(in the rows, 128 means zero)
The rows below come in pairs that one turn or mirror swaps. Which row does each named row swap with?
K_502: [136 113 155 151 138 118 154 133 125 139 140 137 112 102 129 146 104 125
 149]
K_698: [105 103 117 136 151 129 133 131 139 154 105  89 129 144 134 100 142 132
 137]
K_413: [134 111 124 145 129 132 141 158 113 121  83 123 152 110 141 133 130 156
 111]
K_514: [144  95 132 130 143 114 117 149 154 163 135 129 141 144 139 159 154 124
 124]
K_829: [118 107 116 153 137 103 131 152 136 113 127  79 104 120 133 123 128 121
 135]
K_215: [151 125 141 125 140 140 126 142 115 108 105 121 152 100 144 128 125 149
  94]
K_322: [146 137 122 107 118 140 147 130 105 111  95 128 115 119 110 136 107 145
 124]
K_466: [150  94 131 123 142 111 119 147 154 169 134 123 139 141 135 153 150 128
 119]
K_227: [108  86 147 134 168 133 131 131 114 150 124 153 135 108 112 134 135 124
 150]
K_37: [145 125 122  94 132 109 118 132 139 121 151 127 105 153 125 143 153 117
 119]
K_947: [131 116 118  94 126  99 130 128 140 132 142 126 104 150 115 143 162 118
 126]
K_630: [106 107 123 126 158 121 108 123 109 135 133 109 101 151 132 127 119  99
  99]
K_500: [142 114 121 126 146 110 101 158 145 157 143 116 154 127 118 153 156 133
 122]
K_119: [141 122 122 114 117 137 161 122 114 111  96 135 105 122 115 135 116 148
 136]
K_742: [126  94 140 127 147 148 162 120 109 130 105 154 120 114 116 134 122 135
 147]
K_638: [121 126 115 138 136  98 131 132 138 105 113  87  89 128 135 126 135 114
 120]
K_744: [135 130 146 137 138 103 148 124 121 137 120 150 100 106 114 158 115 122
 156]
K_381: [156 123 134 132 143 143 129 153 115 119 104 125 156  97 137 131 127 150
  98]
K_463: [137 106 123 138 131 126 144 158 109 124  84 125 152 106 135 130 132 156
 107]
K_506: [170 123 140  99 137 131 120 132 127 113 130 127 130 122 145 126 152 133
  96]
K_246: [142 136 120 105 117 133 155 130 106 115  88 128 111 120 114 135 116 144
 125]
K_902: [157 123 133 117 148 142 127 154 114 115 114 130 150 101 138 132 122 150
  94]
K_24: [134 109 127 139 134 138 146 156 104 112  87 125 151 110 143 137 135 154
 115]
K_881: [136 104 131 125 141 118 119 145 153 165 140 118 143 151 139 159 154 128
 129]
K_613: [120 132 149 123 135 106 122 135  80 144 103 137 130 121 122 114 112 118
 158]
K_235: [ 94 112 108 123 147  98 119 141 102 127 114 127 103 154 113 126 141 102
 131]
K_371: [106 110 131 136 152 137 120 128 138 142 102  84 133 131 137  95 131 127
 124]
K_281: [141 144 147 126 160 124 100 124 121 150  97 135 112 105 118 142 104 108
 145]
K_942: [142 105 128 123 144 115 107 160 149 159 140 119 147 128 127 160 159 134
 121]
K_15: [137 114 123 120 145 107  95 154 139 155 139 117 151 128 110 163 151 134
 133]
K_78: [ 97 135 126 138 156  93  95 126 123 114 120 122 113 110 127 116 145 111
 105]
K_666: [135 137 101 116 126 117 112 149 113 147 117 122 143 119  91 160 140 156
 126]
K_655: [138 150 115 109 114 128 142 141 100 113  99 132 121 121 108 139 116 150
 130]
K_809: [107 110 150 132 171 112  98 122 114 145 137 151 137 109 111 130 144 115
 133]
K_600: [140 129 115 119 138 110  92 152 136 159 130 124 156 127 120 161 150 138
 131]
K_20: [105 104 116 125 136 118 132 125 148 141 118  90 120 154 125 109 154 127
 141]
K_705: [119  83 140 133 166 141 152 127 112 146 115 154 128 114 126 125 134 131
 146]
K_23: [131 132 150 136 143 104 142 123 123 128 117 153  94 100 113 159 123 116
 148]
K_723: [118 141 123 137 135  98 123 130 144 113 105  88  89 124 129 128 135 113
 122]
K_230: [131 132 156 120 147 123 143 114 100 140 105 143 107 135 138 120 101 112
 129]
K_205: [100  99 142 138 174 110 102 130 113 140 135 145 146 107 115 129 141 115
 131]
K_177: [ 95 115 109 125 150  89 114 140 103 132 116 113 102 151 115 127 138 108
 135]
K_909: [129 139 151 115 139 128 142 114 106 145 101 143 110 144 136 115 101 109
 131]
K_825: [107 119 147 129 160 132 124 114 111 144 135 125 105 137 141 124  93 114
 112]
K_52: [128 110 116 107 122 102 135 123 148 127 139 118 100 152 115 136 158 127
 140]
K_669: [109 140 124 134 139 102 125 124 141 111 105  88  96 128 134 123 136 112
 109]
K_917: [130 129 149 127 149 108 136 128 116 136 109 154 102 103 108 159 122 110
 156]
K_79: [124 125 141 136 164 139 102 125 124 145  94  94 142 117 133 108 106 119
 126]
K_14: [131 119 118  97 125  97 122 128 140 126 151 124 110 148 111 139 159 121
 128]
K_318: [121 130 136 133 163 140  95 125 120 134  88  92 132 115 126 106 113 121
 120]
K_285: [142 123 116 114 143 106 101 164 141 156 144 115 154 128 116 148 149 141
 124]
K_626: [146 120 135 133 135 141 134 159 118 121  98 122 155  99 142 135 132 155
 103]
K_265: [101 114 131 126 151  97 109 151  89 130 113 115 118 129 122 112 123 115
 163]
K_533: [155 123 130 123 143 140 116 142 115 107 107 131 149 105 150 136 135 142
  92]

K_119 is swapped with K_52
K_626 is swapped with K_942
K_235 is swapped with K_909
K_246 is swapped with K_947
K_15 is swapped with K_215
K_285 is swapped with K_902

